In the rows, 128 means zero.
Families of rows that turns and mirrors carry onto each other, the same ones carrying the whole set onto itself: the rest of each named row's family, in list order
4 families of 8 rows
q381: [131 142 130 108 135 158 150 119 142 159 103]
q50: [127 121 113 132 127 119 166 118 119 111  80]
q143: [130 122  84 110 161 127 141 116 130 125 121]
q802: [140 111 150 135 162 119 143 131 147  99 118]
q200: [140 140 141 114 135 153 146 129 146 161  96]
q676: [137 120 114 142 115 132 175 124 120 111  89]
q154: [129 123 107 167 131  99 130 130 115 111 139]
q115: [137 134 164 168 105 140 133 128 138 126 123]
q659: [120  96 147 131 154 125 142 141 154 109 109]
q260: [110 137  88 117 166 123 131 124 132 127 129]
q99: [120 139 140 129 143 118 111 137 149 130 164]
q644: [136 134 141 110 135 167 145 113 151 141 109]
q405: [124 165  97 127 108 128 124 120 120 151 132]
q14: [116 120 127 160 129  97 130 124 118  97 140]
q147: [116 125 107 144 121  90 132 127 118  97 130]
q214: [124 146  97 144 104 148 130 113 120 155 127]
q702: [120 142 144 137 137 136 112 127 143 147 164]
q871: [113 134  97 100 160 125 134 130 145 121 112]
q794: [136 127 170 154  99 131 146 121 130 133 115]
q105: [125 157 102 146 102 127 138 112 107 144 127]
q611: [124 104 157 124 139 117 148 141 154 102 109]
q328: [130 136 135 136 151 133 101 118 148 140 154]
q885: [134 164 106 134 105 132 130 109 110 145 134]
q969: [123 105 156 124 162 125 141 132 156 113 115]
q825: [135 134 158 153  88 117 136 132 130 135 128]
q833: [129 128 112 124 105 123 160 123 124 124  77]
q779: [125 136 141 130 146 133 119 135 146 142 167]
q357: [113 119 111 153 125 103 128 121 118  93 144]
q535: [139 117 164 154  97 121 138 121 129 135 124]
q479: [129 126 112 137 115 122 154 115 118 112  76]
q914: [130 142 147 108 126 152 140 134 156 157 110]
q107: [114 144  88 113 162 135 136 129 134 121 118]

Which other rows belong to the same family as q825? q99, q405, q147, q871, q611, q833, q914
Which other rows belong to the same family as q107? q200, q659, q885, q779, q357, q535, q479
Which other rows belong to the same family as q260? q381, q50, q14, q702, q794, q105, q969

Families of rows that turns and mirrors carry onto each other, the same ones carrying the whole set onto itself: the rest of each named row's family, in list order
4 families of 5 rows
q275: [107 155 113 139 108  89  89 194 162 144 112 131]
q717: [ 91 151 113 135  90 104 137 139 143 139 149  90]
q359: [141 118 135 109  95 117 119 181 115 157 121  89]
q164: [ 97 143  94 120 127 110 107 177 116 104 105  79]
q743: [133 114 132 110  99 112 116 185 115 157 132  90]
q367: [145 114 129  99 109 112 114 179 124 147 126  83]
q663: [ 86 130 120 135 103 102 130 141 167 139 148 105]
q949: [100 147  84 125 128 110 113 178 120  98 108  85]
q918: [134 139 108 117  89 154 140 171 168 122 108 111]
q168: [ 99 129 111 137  95  91 137 137 167 128 141 105]
q29: [ 98 148  95 133 149 130 108 164 125 111 113  89]
q334: [ 88 127 110 129 102 103 131 141 163 132 155  99]
q133: [114 147 109 149 113  97  83 182 157 144  99 132]
q23: [140 155 105 118 101 149 145 161 164 120 111 112]
q394: [119 141 108 150 103  99  86 185 156 150 106 136]
q344: [147 148  99 123 104 150 140 169 161 120 109 118]
q7: [122 163 121 154 116 107 100 180 145 162 116 133]
q169: [141 159  93 127  84 152 121 159 153 127  99 104]
q581: [ 97 134  99 133 134 110 117 185 115 103  99  91]
q578: [129 111 127 117 103 124  94 162 123 162 127  83]

Which other rows belong to the same family as q169? q717, q29, q7, q578
Which other rows belong to the same family as q275? q367, q918, q168, q581
Which other rows belong to the same family as q743? q949, q334, q394, q344
Which other rows belong to the same family as q23? q359, q164, q663, q133

Families of rows that turns and mirrors carry onto each other, the same ones carrying the whole set onto itself: the rest of each named row's family, in list order
3 families of 6 rows
q278: [125 135 109 114 181 145  97 134 121 106 130 124 116]
q46: [134 120 104  92 115  97 103 149 171 147 143 118 138]
q503: [153 113 119 131 177 136 117 122 105 109 138 139 116]
q653: [104 126 120 110 162 144 105 142 113 107 132 120 120]
q81: [174 108 107 127 113 110 133 140 166 142 154 143 140]
q808: [145  94 119 121 175 133 118 129 107 115 141 143 115]
q691: [152 148 131 137 163 148 109 135 111 100 132 118 121]
q496: [167 107 106 112 111  97 125 136 166 148 153 135 140]
q93: [157 136 127 115  95 103 115 152 161 139 144 109 143]
q59: [143 146 116 122  95 124 124 154 167 132 147 117 148]
q375: [130 123  98  95 110 103 112 144 172 146 146 123 143]
q843: [127 115  87  98 122 113 114 146 177 144 148 135 139]
q996: [172 105 113 110 114  92 117 141 164 149 149 130 136]
q868: [161 117 115 130 183 137 110 125 114 110 137 139 114]
q577: [154 137 119 118  92 109 123 146 163 139 148 116 148]
q543: [147 129 144 140 147 145 123 140 101 102 138 120 123]
q391: [142 142 133 137 159 147 116 132 103  99 134 119 123]
q78: [117 129 112 114 176 142 105 129 112 106 132 126 118]

Which other rows belong to the same family as q653? q81, q808, q59, q843, q543
Which other rows belong to the same family as q577? q503, q496, q375, q391, q78

